Each row of A is roughly a mix of the hidden directions of one of several groups; some rows fit no group.
A (95 x 12):
[[ 34  11  41  31 -34 -28   9  13  10   6   0  30]
 [ -1 -27   4 -29  29  -2  60  20  12  16 -10 -16]
 [-33 -18 -13  -4 -46  41   6  -7  17  22 -23  17]
 [-34   7 -25 -37  46  35   1   5 -16   4  -3 -17]
 [-13  16  23   3  36 -15  16  22 -12 -61 -10   1]
 [-34  -3  13  10  45   9  41   9 -18 -27 -10  28]
 [-26   0  -4 -15 -59  17 -18 -34  18  22   7  13]
 [-24 -15  31  26  43 -31  36  -3  -1 -19  -7 -14]
 [ 48  32 -21 -15 -35  -2 -22  18  11  11  26  11]
 [ 43 -31  -9  -8 -35 -11 -40 -21   6  20  -9 -17]
 [ 21 -30  27  15 -57  15   9  10  14  -9 -14 -28]
 [ -3  28  -7   6  37 -26 -29 -37 -16  -2  22  36]
 [ -8  20  -7  28  10 -21 -40 -48  -1 -23   8  30]
 [ 37  14 -34  17 -34  -2 -24   2  11  22 -14  40]
 [-24  26 -12  18  15  20 -51 -28 -15 -29  -2  18]
 [  7   7  14  25  57 -20  25  27 -26 -16  12 -12]
 [  0  10   3  10  51  -9 -24 -43 -23 -12  15  30]
 [ 24  16 -27 -13  26  37 -42  31 -15  -1 -18 -12]
 [  6  12  21  14  59 -28  18   7 -26 -27  19   0]
 [-54 -35   7 -14  24 -15  18 -31 -14  -4   2 -22]
 [-27 -11   5 -41 -25 -17  18 -28   3  14  42 -26]
 [ -2  17 -21   9  53  -5 -24 -17 -26  27  22  26]
 [  6  55  -1  -9  35 -12   8  36   9 -30  12 -14]
 [ -9 -28   4  -3 -50   3 -23 -47   2  29  10   9]
 [ -2 -37  -4 -11 -51  12 -24 -39   9  19 -15  13]
 [ 26  17  -9  28  12   0 -28   8   3   9 -51  41]
 [ 23 -31  -6 -11 -49  -2 -38 -32  10  23  -7  -7]
 [-55 -37   4 -15  10   7  19 -29  -5  15  -6 -30]
 [-33  36 -19 -11  25  32  35  11  14  11   4  33]
 [ 30 -36  -9   0 -43  -2 -33 -22   5  35  -5 -15]
 [-37  38   7   0  37   8  36  19  -2 -27   8  20]
 [-23  36   0   1  49   8  36  30  -2 -24   2  14]
 [ 20  18  25   3  37 -42  -7   6 -16 -43  17 -16]
 [-17  21  -5  14  56   7  42  21 -13   8  16  15]
 [-16 -21  -5 -34  28  18  49  27  10  -2 -21 -21]
 [ 41  27 -30 -22 -16  26 -31  28   5  19  12 -14]
 [ 16 -20 -20  16 -41  15 -12  11   8  53  -2 -29]
 [-15 -18  -1 -37  14   3  57  23  23  -1 -19 -22]
 [-23  20  35  15  17 -25  12  18 -15 -53  12 -15]
 [-31  29  17  -1  43  -4  29  13  -9 -42   6  19]
 [ 30 -38  -7 -12 -42  -2 -36 -29   8  16 -19  -4]
 [-19  -2  35  -3 -35 -34  28 -36  14   5  12  25]
 [  9  -5  24 -10 -57  -9  12  17  19 -43 -15 -10]
 [-15   0  29 -28  10 -11  24   4  -8 -29  49 -36]
 [ 28  11 -23   1 -32  16 -20   4  38  21  34 -32]
 [-38 -10  31 -33  24  14  14  -4 -13 -18  19 -42]
 [-11 -28   8 -32   6   0  56  10  27 -12 -22 -24]
 [-28 -11   0 -43  26  10  41   4  17 -29 -23 -16]
 [ 18 -33   7   3 -47  20  17  30  11  16 -11 -38]
 [ 10  17 -12  39 -11  11 -60 -10 -24   6  14  17]
 [ -3  -5 -25  26  42 -13 -33 -45 -11  -4  12  22]
 [-26  32   3   5  52   5  38  14 -10  -9  18  22]
 [-12  37  -8  20  24 -15 -35 -19 -10 -22   4  46]
 [ 36   6 -47   3 -21  32 -13  33   5  10  22 -19]
 [ 52  23 -17  35 -21   2  -1  30  25  16  -4  15]
 [-14 -16   2 -40  32   7  54  21  12   2 -15 -18]
 [ 23  24   8  40 -22 -23 -40 -10 -11   8  19  34]
 [-17 -24   4 -35  27  19  50   5  12   9 -15 -31]
 [-39 -12  43   4  38 -22  18 -19 -12 -24 -17   2]
 [ 51  32 -13  15 -31  -2 -18  18  16  14  -3  32]
 [ 20  -2  33  35 -62  -3  -8   1  16 -11 -11   2]
 [-38 -17  16 -33  28   4   9  -7 -22 -25  25 -38]
 [-10 -24  11 -36   3 -10  54  -4  29 -19 -17 -23]
 [-13 -18   2  11  65  39   1 -16 -19  -6 -15   4]
 [ 44  22 -16  29 -23 -13 -13   9  20  23 -20  37]
 [ 28 -21 -15  -3 -51   7 -32   6  17  21 -20 -29]
 [-41 -46 -15  16  -5 -11  36 -27   6  17   5 -21]
 [ 48  29 -14  17 -22 -16 -22  12   9   3  -5  45]
 [-13 -24 -14 -31  35   9  49  23  10  17 -12 -22]
 [-49 -19  34 -24  23  10  17 -15 -17 -24   7 -25]
 [ 13  22  -8  37  -1  -1 -54 -11 -26  14  20  27]
 [ 36 -23 -11 -20 -43  -5 -43 -21  16   9 -17  -9]
 [ 15  -4  21  20 -66  -5   5  21  24 -18 -16  -5]
 [ 51  20 -45   8 -22  -3 -26  20   9  16   8  15]
 [-16  44 -22 -40 -16  21  -5 -12  34   1   3  29]
 [-50 -40  11  16  23  16  30 -14  -6  -6 -14 -23]
 [-13 -21   6 -41  14   8  54  18  17  -9 -19 -25]
 [ 39 -11  28   9 -40 -18  28  42   9  10  -2   6]
 [ 55  34 -15  12  12   2 -20  44   8  -2   1  -2]
 [-39 -32  26  25  18   0  45  -7  -3 -23   5 -20]
 [-29  -2 -38  -6  46  39 -13   4 -16  23  -3 -14]
 [-28  -1 -16 -26  57   8   3 -43  -8   5   8 -11]
 [-19  10 -29 -11  58  -5 -22 -27 -20 -18  10  21]
 [-31 -23  39  35  10 -15  41 -16   4 -19 -12  11]
 [ 22  -2 -26  45 -20   5  -8   0  13  20 -37  40]
 [ 17  -1 -29  -8 -28  35 -17  18  33  25  33 -25]
 [ -8   4   2  30  20  -3 -33 -65  -2 -15   4  15]
 [-52 -36  14  -7   9  -2  33 -26  -2   7   4 -31]
 [-37  -3  18  24  41   6  43  14 -25 -17   3  15]
 [ 39  -1 -16 -15 -39  -9 -41 -15  18  29   8 -21]
 [ 12  31 -11  27 -13  -6 -56   5 -25   1  18  30]
 [-39 -14  49   6  21 -15  40 -15   4 -10  -2 -17]
 [ 35 -47   4  19 -40  -4  15  12  10  23   2 -28]
 [-36  -8  39 -25  28 -17  16 -13 -18 -32  21 -20]
 [ 39   9 -33  36 -27   1 -11  10  17  20 -19  35]]

Here is one row of each group, with its name. Which group are the others in?
[ 12   6 -38 -32 -15  27 -12 -21  27  39  -8  28] => Z
[  9 -21  18   3 -54   0  31  21  32  -2 -19 -26] => M
[-47 -31   2 -28   5  24  14 -16 -14  -2  16 -41] => B

[ 40  11 -31  -7  -7   0 -19  -2  14  56  21 -14] => Z
[-22  -8   1 -14 -68  16 -23 -20  21  -1 -13   1] => Z
[ 44  32 -29 -10   3   6 -46  22  -1  15 -17  15] => B
[ -2  21 -31  18   1   2 -63 -12 -27  -6  19  15] => M
[-20  -5   4 -34  13 -15  56  16  30 -20 -22  -2] => M
[ 47  24 -20   4 -41  20  -7  28  19  14  22   1] => B
[-39  27  15   5  41  -2  34  -3 -15 -19  25  25] => Z
[ -3 -22   4 -36  43  -2  55  15   4   8  -8  -9] => M
[ 34  11 -52  -1 -23  -5 -31   1   8  36  -7  16] => B
